(8): [ 91  95 172 172 126 172 148]
(104): [151 148 122 124 126 172  51]
(206): [124 128 151 158 114 156 131]
(186): [ 67  75 197 188 127 183 159]
(92): [143 140 119 135 123 139 123]
(94): [128 171 130 125  95 115  95]
(130): [ 94  90 147 147 142 152 144]
(57): [141  96 116 106 156 110 166]
(95): [ 78 126 163 136 107 123 117]
(192): [122 124 148 151 116 148 135]
(164): [ 89 126 163 116 106  97  86]
rev: [151 148 124 122]
(192)
asked: [ 78 126 163 136 107 123 117]
(95)

(157): [121 118 139 143 124 117 118 115 116]
(53): [118 134 123 128 126 140 137 129 130]
(86): [124 114 139 134 122 123 120 115 114]
(31): [134 123 118 128 133 129 135 137 139]
(48): [127 127 126 132  94 126 129 131 131]
(39): [155  98 116 118 125 139 139 125 128]
rev: [139 137 135 129]
(31)
rev: [117 124]
(157)
rev: [134 139]
(86)
rev: [128 118 123 134]
(31)
rev: [128 123]
(53)
rev: [139 125 118 116  98 155]
(39)

(5): [183  83 124  83]
(142): [163 198  65  95]
(9): [ 56 185  67 180]
(55): [ 79 106 180 123]
(12): [ 68 160 178  84]
(65): [183  77 124  83]
(23): [101 172 186  70]
rev: [ 84 178 160]
(12)
rev: [123 180]
(55)
rev: [124  77 183]
(65)

(2): [ 89 187 141 165]
(165): [126  88 187 141]
(45): [145  97  68 130]
(148): [164 139  48 146]
(49): [ 61 198 133  90]
(116): [ 57 108 130  70]
(110): [126  88 130  68]
rev: [141 187  88]
(165)
rev: [187  88]
(165)
rev: [ 70 130]
(116)
asked: [145  97  68 130]
(45)
rev: [ 68 130  88]
(110)
rev: [187  88 126]
(165)

(128): [138 144 111 116 129 176 163 151 127 137 151 130 124 121 121 109 153 130
 131 147 136 162 128 119  85 104 124 104 146  95 128 134 140 105 153 112
 141 152 101 119 134 114  97 116 130 140 126 121 119 114 120  87 151 133
 146 107 133 126 125 122]
(96): [ 95 107 124 137 114  93 127 155 140 137  86 146 133 132 125 151 116  92
 126  87  95 103 134 152 125 104 120 147 102 145 126 132 127 106  94 151
 107 120 136 104 145  90 143 126 132  95 134 132 147 125 123 131 122  99
 134 135 109 106 119 126]
(76): [136  90 139 132 124 176 134 121 111 120 153  89 142 117 130 121 127 149
 139 159 146 133 121 126 136 144 132 106 136 146 100 131 153  91 131 120
 132 151 124 142 151 149 102 148 131 182 145 111 130 147  87 101 135 138
 110 115 148 129 134 113]
(27): [120  65 137 109 132 182 150 180 124 136 110 107 141 119 114 155 130 104
 169 147 109  97 116 146 118 106 109 100  83 106  94 107 151 145 127 132
 126 166 138 106 167 142  91 148 132 176 134  98 116 132  84  83 108 104
 113 122 129 100 123 105]
(38): [122 130 148 105 132 132  75 105 147 122 148 109 107 145 148 120 117 158
 144 129 173 104 128 162 119  95  85 146 134 124 128 104 108  85 101 122
 109 137 165 143 135 168 127 153  98 143 129 105  69 138 122 125 103 128
 137 180 105 121 137 118]
rev: [ 98 153 127 168 135 143 165]
(38)
rev: [130 117 142]
(76)
rev: [135 143 165 137 109]
(38)
rev: [126 132 127 145 151 107  94 106]
(27)
rev: [104 128 124 134 146  85  95 119 162 128 104]
(38)
rev: [111 121 134]
(76)

(11): [ 85 113 109 181  84 158  84 136 202 133  90 109  92  96 152]
(22): [160 131 135 108 148 183 105 141 131 145 153  89  62 165  93]
(42): [110 126 135 169 153 165  71 154 186 104 116  98  53 130 114]
rev: [165 153]
(42)
rev: [ 92 109  90 133 202 136  84 158  84 181]
(11)

(14): [149 127 103 123  92 105 101 147]
(137): [194 116 145 163  80  71  92 163]
(60): [ 83 175 163 131 159 150  79 131]
(132): [147 125 135 112 133 116 143 122]
(172): [139 133 109 122  96 103  91 150]
(36): [112 163 145 116 136 132  83 142]
(33): [ 94 110 105 160 111 162 147 126]
(52): [147 121 140 116 140 119 153 114]
rev: [126 147 162 111 160]
(33)
asked: [112 163 145 116 136 132  83 142]
(36)
rev: [147 162 111]
(33)
rev: [153 119 140 116 140 121]
(52)

(98): [128 129 126 125 127 130 131 128 126 122 147 161  72 118  69]
(80): [132 126 134 128 125 131 127 126 125 126 131 123 129 128 131]
(102): [128 130 198 110 164 155 121  65 140  69 118 147 122  72 161]
rev: [140  65]
(102)
rev: [164 110]
(102)
asked: [132 126 134 128 125 131 127 126 125 126 131 123 129 128 131]
(80)
rev: [130 127]
(98)
rev: [161  72 122 147 118  69]
(102)
rev: [125 128 134 126]
(80)

(10): [ 44 204 167  98  65 182 155]
(124): [147 146 123  91  44 205 167]
(70): [116 137 130 114 116 130 124]
rev: [ 44  91 123]
(124)
rev: [167 205]
(124)
rev: [167 205  44]
(124)
rev: [124 130 116 114 130 137]
(70)
rev: [205  44  91 123]
(124)
rev: [ 91 123]
(124)

(40): [173  63  63 174 130]
(190): [ 78 117 185  82  81]
(51): [111 174 166  61 151]
(82): [ 77 127  73  76  76]
(150): [154  69  64 151 119]
(90): [ 84  85  68 108  72]
(56): [ 83 189 186  94 121]
(105): [ 68 108 117  78  72]
(180): [ 83 195 186  96 132]
(209): [ 78 117  68 108  81]
(181): [ 77 127  73  76 168]
asked: [ 68 108 117  78  72]
(105)
rev: [108  68 117  78]
(209)

(89): [105 100 145  89 162  95 146 110  68 135 146 116 121 122 184]
(119): [104 100 148  92 157  93 137 109 138 138 148 129 132 123 180]
(93): [105 100 145  89 162  95 146 110  68 138 148 129 132 123 180]
(16): [105 100 145  89 162  95 146 110  71 135 121 146 116 121 185]
rev: [116 146 121 135  71 110 146  95]
(16)
rev: [121 116 146 121]
(16)
asked: [105 100 145  89 162  95 146 110  68 138 148 129 132 123 180]
(93)
rev: [121 116 146 135]
(89)
asked: [105 100 145  89 162  95 146 110  68 135 146 116 121 122 184]
(89)
asked: [105 100 145  89 162  95 146 110  71 135 121 146 116 121 185]
(16)

(73): [174 108 130 105]
(129): [130 174 108 118]
(41): [ 62 103 122  97]
asked: [174 108 130 105]
(73)
asked: [130 174 108 118]
(129)
rev: [130 108 174]
(73)

(54): [132 120 132 136 123 124 118 142 126 130 132 124 127 139 134 116 128 124
 134 121 128 129 132 129 121 124 125 123 123 121 128 118 125 127 122 127
 120 130 122 138 133 124 136 138 132]
(44): [161 142  82 126 182 118 119 100  97 126 173  92 128 132 118 106 104 147
 164 134 138 149 171 149 151 152 141  61 124 157 129 129 114 135 153  87
 120 122 159 108 100 108 142 130 132]
(37): [161 142  82 126 182 118 119 100  97 126 173  92 128 132 118 106 104 147
 164 134 138 149 108 149 151 152 141  61 124 157 129 129 114 135 153  87
 120 122 159 108 100 108 142 130 132]
(43): [125 127 132 136 123 124 118 142 126 130 132 124 127 139 134 116 128 124
 134 120 128 129 132 129 121 124 125 123 123 121 128 118 125 127 122 127
 120 130 122 138 133 124 136 138 132]
asked: [132 120 132 136 123 124 118 142 126 130 132 124 127 139 134 116 128 124
 134 121 128 129 132 129 121 124 125 123 123 121 128 118 125 127 122 127
 120 130 122 138 133 124 136 138 132]
(54)
asked: [125 127 132 136 123 124 118 142 126 130 132 124 127 139 134 116 128 124
 134 120 128 129 132 129 121 124 125 123 123 121 128 118 125 127 122 127
 120 130 122 138 133 124 136 138 132]
(43)

(20): [124 183 135 191 161]
(146): [ 84 163 154 163 171]
(24): [108 125  66  71  66]
(188): [149  62 164 152 164]
(19): [124 183 209  82 168]
(204): [183 132 191 161  72]
(197): [159  87 209 171 196]
(134): [124 183 209  82 149]
(6): [145  83 163 154 163]
(87): [141 136 170 177 175]
(154): [142  89 150 197 179]
(174): [132 116 129 206 119]
rev: [161 191 135 183]
(20)
rev: [ 62 149]
(188)
rev: [163 154 163  83]
(6)
rev: [150  89]
(154)
rev: [149  82 209]
(134)

(152): [123 135 123 138 125 109 150 141 116 134 130 127 118 127 116 139 126 132]
(84): [173 151 128 165 157 110 137 149 150 119 167 102 118 142 138 128 116 124]
(108): [157 135 123 172 136 110 125 179 144 119 174  98 110 134 120 116  95 121]
(114): [173 192 128 165 171 130 137 133 127 129 130 102 118 112 143 151 169 140]
(117): [157 151 128 158 136 125 133 164 138 104 145  98  96 112 125 116 105 136]
(81): [157 126 143 132 164 120 129 141 144 129 159 106 125 149 134 139 137 140]
(32): [132 143 126 158 150 125 109 171 127 119 152 110 110 112 116 122 116 124]
(68): [157 168 134 165 164 105 125 149 150 134 152  98 154 142 138 139 147 136]
(112): [165 151 129 152 150 115 137 133 144 139 145  98 139 157 134 151 147 144]
asked: [132 143 126 158 150 125 109 171 127 119 152 110 110 112 116 122 116 124]
(32)
rev: [109 125 150]
(32)
rev: [157 139  98]
(112)
rev: [125 110 136 172]
(108)
rev: [136 158]
(117)
rev: [138 123]
(152)

(15): [115 114 192 193 138]
(69): [123 115 154 138 142]
(78): [107 119 121 168 188]
(77): [107 119 121 185 145]
(170): [105 136 131 125 160]
(88): [107 119 121 152 188]
(106): [131 138 192 193 114]
(17): [109 125 131 116 149]
rev: [149 116 131]
(17)
rev: [138 193 192 114]
(15)

(34): [146 103 190 142 102 126  66 188 102 122]
(50): [133 156 117 130  76 100 110 177 115 131]
(101): [133 156 117 130  76 100 110 177 128  75]
(97): [ 67 117 156 146 101 190 142 179  98  68]
asked: [133 156 117 130  76 100 110 177 115 131]
(50)
rev: [142 190 101 146]
(97)

